One turning vector, and how many ticks it has turned
The counts run from 0 to 397.
-6 -18 1 -5 -1 -38 -17 -20 0 11 -30 30 -19 2 -36 7 10 -19 5 45 -33 2 -2 12 0 -11 16 14 -8 -15 30 9 20 8 1 20 -1 -30
186
-9 -47 -33 5 20 6 -4 -8 -14 22 -18 4 -23 4 -29 6 4 -23 4 41 -30 12 -12 20 -17 -33 -4 11 2 -21 35 10 -3 11 -9 30 -14 -14
369
14 -32 -11 26 -9 -18 -22 -11 -3 9 -16 -1 -18 -10 -22 -18 -9 -24 24 38 -30 6 -24 10 14 -35 -8 1 23 21 27 39 -5 0 -11 -8 18 -15
323
12 -8 13 -1 -10 -19 -9 21 1 25 -14 -3 -15 -17 -42 11 2 -33 16 48 -20 2 -21 7 22 -48 0 -4 2 9 12 19 15 13 26 4 -12 -29
24
4 -20 -32 -22 20 -5 -5 -20 -31 29 -16 -4 -43 -1 -3 -7 -8 -17 12 34 -41 14 16 1 -27 -32 -11 14 -2 -18 -4 3 -9 -13 -5 13 10 -29
260
4 -35 6 20 -3 -29 -19 -4 -38 16 9 -14 -48 -11 -7 -23 -3 -18 7 39 -34 23 -5 -1 14 -27 5 -2 13 13 -10 18 2 1 15 7 24 -30
136
-9 -24 -10 -16 17 -7 -6 8 -7 30 -16 4 -17 -11 -32 27 7 -36 13 30 -36 2 3 22 -2 -42 3 10 -6 -14 33 -6 -3 16 0 18 -19 -18
373
9 -24 -12 16 -9 -12 -28 -11 11 15 -26 5 -23 -2 -15 -22 -10 -28 41 22 -33 1 0 31 6 -29 -4 10 8 -2 27 13 -22 11 -42 -1 1 -12
60
3 -33 -7 12 -3 -17 -19 11 -26 27 -21 5 -31 -4 -33 18 7 -6 22 35 -8 15 -15 24 6 -33 -9 23 -1 -7 12 -26 -4 20 -15 -4 -28 -24
107
24 -11 -12 -19 -17 -18 -24 -27 -4 10 -29 21 -35 1 -21 -14 -25 -10 39 35 -29 -13 21 16 -8 -34 -5 7 -17 -24 11 10 1 -11 -17 2 -4 -35
169
-14 -12 -3 0 -10 -24 2 -11 9 17 -10 10 -25 22 -22 -22 10 -22 34 50 -34 21 19 22 4 -18 16 11 -2 -27 7 19 -2 12 -23 16 -22 -20
359
29 -30 -2 -10 -2 -24 -28 -3 -18 24 -18 11 -42 -23 -26 -1 -23 -4 17 34 -9 -8 -17 -6 3 -41 10 26 -8 6 6 -13 13 -10 21 2 -2 -33
302
11 -6 -2 22 -21 -13 3 18 -11 42 6 -10 -46 -20 -43 -3 11 -5 20 48 -23 19 -9 7 9 -39 4 16 10 7 -17 -12 -3 -13 10 0 -24 -16
118
2 -36 10 -5 16 -29 -30 5 -27 28 -17 -15 -27 -12 -12 6 -4 -5 27 48 -7 20 1 2 14 -34 15 25 -5 2 1 -27 -6 13 6 -8 -5 -17
395
13 -21 -2 4 -11 -21 -27 17 -31 19 -22 6 -35 -9 -35 11 -1 -8 12 32 -12 4 -17 23 5 -32 -17 11 -14 -13 0 -25 7 26 0 17 -21 -45
286
-4 -8 1 -20 -12 -21 4 -4 -7 10 -8 14 -20 24 -29 -10 0 -30 29 57 -31 6 11 13 13 -28 12 -2 -4 -20 5 31 22 14 -1 13 -26 -34
180
-8 -1 -6 -1 -15 -6 -13 -7 21 35 -22 -11 -29 -5 -27 -25 6 -21 24 44 -36 8 13 22 -3 -27 0 -1 -3 -30 -10 7 -27 8 -27 20 -10 -14
72
18 -20 -12 10 -13 -15 -18 -6 -9 27 -21 3 -36 -16 -40 -11 -4 5 6 53 -10 5 -27 -15 -1 -31 -2 23 -2 -1 -16 -2 15 -7 18 11 -10 -32
298
-4 -32 8 10 17 -32 -20 3 -1 31 7 -10 -37 -22 -7 -18 4 -26 16 35 -31 23 7 6 18 -21 37 21 -1 14 20 -9 -8 8 16 19 15 -10
225
-1 -21 7 5 -25 -21 -15 23 -25 33 -7 -9 -35 -22 -38 25 12 -1 18 46 -24 11 -2 22 21 -42 -4 -4 10 -1 -4 -13 -5 9 -2 -12 -16 -20
114
17 -21 -7 16 3 -16 -3 0 -13 16 -12 16 -27 -3 -43 11 -2 -26 10 34 -25 5 -35 6 0 -36 0 20 11 13 32 15 26 0 18 12 -16 -34
16
17 -23 20 11 4 -36 -35 5 -20 11 -7 0 -35 -17 -14 -17 -14 -21 19 43 -14 14 -11 -2 24 -23 13 12 -11 11 6 1 15 14 24 11 9 -36
310
-9 -39 -28 10 13 -16 -19 -8 -4 38 -22 -7 -32 -17 -19 -29 1 -29 16 9 -29 9 -7 4 -2 -34 1 30 19 9 3 6 -26 -4 -24 17 17 -10
236
16 -22 -3 12 14 -17 -29 1 1 20 -21 7 -27 -26 -22 -18 -18 -48 17 7 -35 -6 -16 11 8 -35 5 17 3 19 31 13 -4 1 4 18 24 -28
326
-10 -50 11 -8 -9 -25 -16 7 -9 24 -2 -11 -37 -17 -12 -23 -7 -15 39 32 -13 7 18 13 33 -38 26 8 8 8 13 8 -18 12 -4 -6 4 -3
223
-10 -49 -29 -7 6 -15 -6 -1 -27 40 -30 8 -30 -9 -42 9 10 -5 -2 28 -16 7 -19 2 -8 -30 -4 29 11 -9 5 -14 -2 4 -5 16 -8 -21
104
-2 -14 -6 6 -20 -12 -18 6 -7 26 -10 -20 -37 -18 -10 -8 5 -18 29 29 -50 14 24 32 9 -38 -12 -12 11 -13 -2 4 -32 1 -32 -1 4 -13
246
-5 -42 -6 -9 4 -3 -20 8 -4 28 -32 -8 -6 -13 -37 13 2 -17 4 54 -13 -3 -14 9 5 -39 -5 -9 2 -16 21 14 0 23 6 18 -4 -19
198
-16 -34 -5 -18 5 -15 -8 -5 -29 15 -8 -4 -27 7 -11 17 3 -11 20 56 -37 19 26 21 -2 -28 3 -2 -5 -32 15 11 -2 12 -7 5 -12 -18
90
18 -38 -8 4 3 -9 -14 4 -41 21 11 -11 -48 -18 -11 -2 -24 -11 27 30 -26 9 -3 2 12 -45 -2 8 14 20 4 7 -5 -14 13 -13 5 -17
129
6 -25 -4 -1 -4 -10 -32 1 8 21 -29 -17 -20 -21 -21 -23 -8 -39 9 29 -35 -4 -11 7 8 -39 -11 -12 16 4 10 35 -17 7 -2 20 29 -27
330
8 -46 5 -16 5 -12 -29 -4 -2 17 -12 -18 -19 -14 -7 -15 -24 -26 25 46 -24 1 4 1 19 -40 11 1 10 10 20 40 -5 -2 13 2 24 -16
43
7 11 -11 22 -13 -7 3 1 -1 35 4 -8 -46 -7 -18 -20 6 -24 28 34 -45 24 14 20 -8 -31 2 11 7 -13 -16 2 -24 -11 -18 9 -11 -19
250
6 -28 -15 -17 3 -30 -21 -3 -24 39 -27 -11 -42 -12 -20 -11 -11 -6 20 35 -11 11 -6 -18 8 -39 -4 34 11 18 -25 3 -4 -8 7 -10 6 -24
127
23 -29 11 19 -23 -4 -18 9 -3 20 4 -10 -35 -27 -37 -2 -12 -9 12 49 -17 1 -16 16 14 -41 5 -19 5 -1 19 15 7 -5 25 10 -4 -18
28
-14 -26 6 19 -5 -29 -3 2 2 29 -2 -10 -33 -2 -21 -31 14 -24 36 46 -24 26 2 11 24 -22 26 24 18 14 -4 12 -12 10 -15 0 -6 -2
227
